Each path below is one point turned by a fixed rotation once a step. After each direction that follows a path, write how fast that rotation turns it, in degrees each step (0 if it stays still).
Each turn is a multiple of 5 degrees from 10 to 175, or 0.
Each row of a path follows its step; steps can be skipped.
Rotation 1:
step 0: [ -9  -6 -17 -25  -1  12 -56  32  11  17   2   9  31  25 -42 -12 -33   2
   0   0 -34 -30  20   7   5   6 -31  10  52  21 -74  -4 -67  22  11  -5
  23   8   5 -44   2  48  -7   6 -19 -15 -10  -4   4  12 -35 -23]
step 1: [  1 -45 -70 -45  17  16  37  -6  -2   7  12 -24  24  32   9   4  32 -21
 -16   2  11 -31 -27  11  32  82 -10  16   0  26 -29  10  -5  -9 -44  10
   0  -1  -3   5   3   9  42  -7  23  14  -7  23  38 -33  -3  18]
step 2: [ 34 -32 -44 -24 -21 -43  -2  22   6  -6  16  62  -7   0  -2  33   9 -20
  30  -7  21 -17  28   1  -5 -14  36 -43  67  -1 -28  -7  -9  20  14 -13
 -19   0  28 -30 -15 -36  40  -8  28   6 -13  31 -30   5 -31 -18]
step 5: [ 52  10  -4  -8 -32 -22 -47  15  30 -10   9  29 -29  14 -43  11  31  31
  12  32  -6 -14  10  -6   5  11 -40 -48  47 -23  12  28  12 -14  -3 -20
  -9 -13  -7 -14  12 -28   1 -27 -32  22 -20  32   3   6 -76 -12]
step 6: [ -2 -45  11 -21   3  11 -44  23  -2  31   2  15  19  24  -9 -11   6  -9
 -11  12   0 -22  -5  37   2 -18 -12  16  65 -18   4  32   9  27 -32 -15
 -19 -25  -3  35  45  54  -5 -10   9 -17  38  -3  86   5  21  21]
step 7: [  6  11 -31  -9 -21  23  28   2  11  12 -22  28 -41  42 -11 -15  -5 -61
 -41  20   2   7  -2 -34  27  24 -29 -40  12  18  11  -9  10  -4   9 -19
 -44 -66  56   6 -23  -5  45  -3  18 -16 -20  -9  35  -8 -25  -4]
step 8: [  5  -9 -35 -10 -30  34 -38  -1   8 -35 -10 -18   3  51 -28  13 -13   8
  28  16  21 -10 -35  36   9 -45  12   8  45 -18  -4  13   3  12  -1  -4
 -16  -3  18 -26  14   5 -14 -18 -43 -44 -26  35  13 -13 -52 -72]
step 9: [-26 -32 -14 -18 -24 -29 -44  12 -38  25 -26 -28  11  71 -10  14 -18 -22
 -24   8 -27 -52   5  25  19  10 -38  15 -12  10  -9 -10 -46  30 -35  -4
  14   8  31  12  -6  44  35  14  32   6  26  -7  28   4 -22  18]
step 10: [ 32 -32 -24  16   2  15  60  -7 -10  -2  -6 -20 -10  52 -10  25  -1  14
   5  26  31  12 -38   1  -3  29   4 -48  39  34 -28  10 -30   3 -19  -5
 -30 -18  30   9 -10 -28  40 -10  14  48 -57  23   9 -21 -13  -5]
Directions:
[ -8   7   0   2   2 -10   0   8   9 -10  -6  -1  -6  -3  -9 -20 -10  17
   3 -19   5   4  -9  10  -5  -2   1  -9   4   2  -3   0   3  -8   8   3
 -14   5  -2  -6  -4  -2   7   6  11   0   1  14   7   3  -9   1] -> 130
[-14   2  -9  -4   9 -12   0   6  -8   5  -2  -5  -3   8  -8   4   6  -5
  -9 -11  13  -2   2  -5   7  -4  20  -9 -12  -5   6  -5  -1   4  -5   9
   4  -1  -3  -4  13   1  -3  -9   0  -5  11  -8  10  -7  -7  16] -> 140
[  8   7   5   3   2  -4   2  -4   6  -9  16   9  -2   6   1  11   5   5
 -10  -2   7 -12  -8   4   2 -13 -10 -10   8   4   1  -9   7  -2  -8   7
  -5  -1  -1 -13   1 -15  -7  -4   2 -14   0  -1 -17 -14   1  -4] -> 125
[  0 -10   4  11  -1 -14  -3  -3 -10  -8  12  -6 -10   2  -5   2  -2   4
   0   5   4   6 -15   2  -4  -6  -4 -16 -10   0   2  -5  -8   3  -1 -23
   7  16   5  14   0   9  -5   4  -3  11  -3  -1  -8  -2  -2   4] -> 60
[-10   2  -5 -12  -8   3  -1   9   4  20   2   4   2   1   1  -3  11  19
   6   4   1   0  17   7  -7 -19   1   0   0  -8   8  -3  -6  -2  -3 -12
   6  10   4  -5  -1  -5 -13   0   3  -1  -6  -1   2   1  -7 -12] -> 125
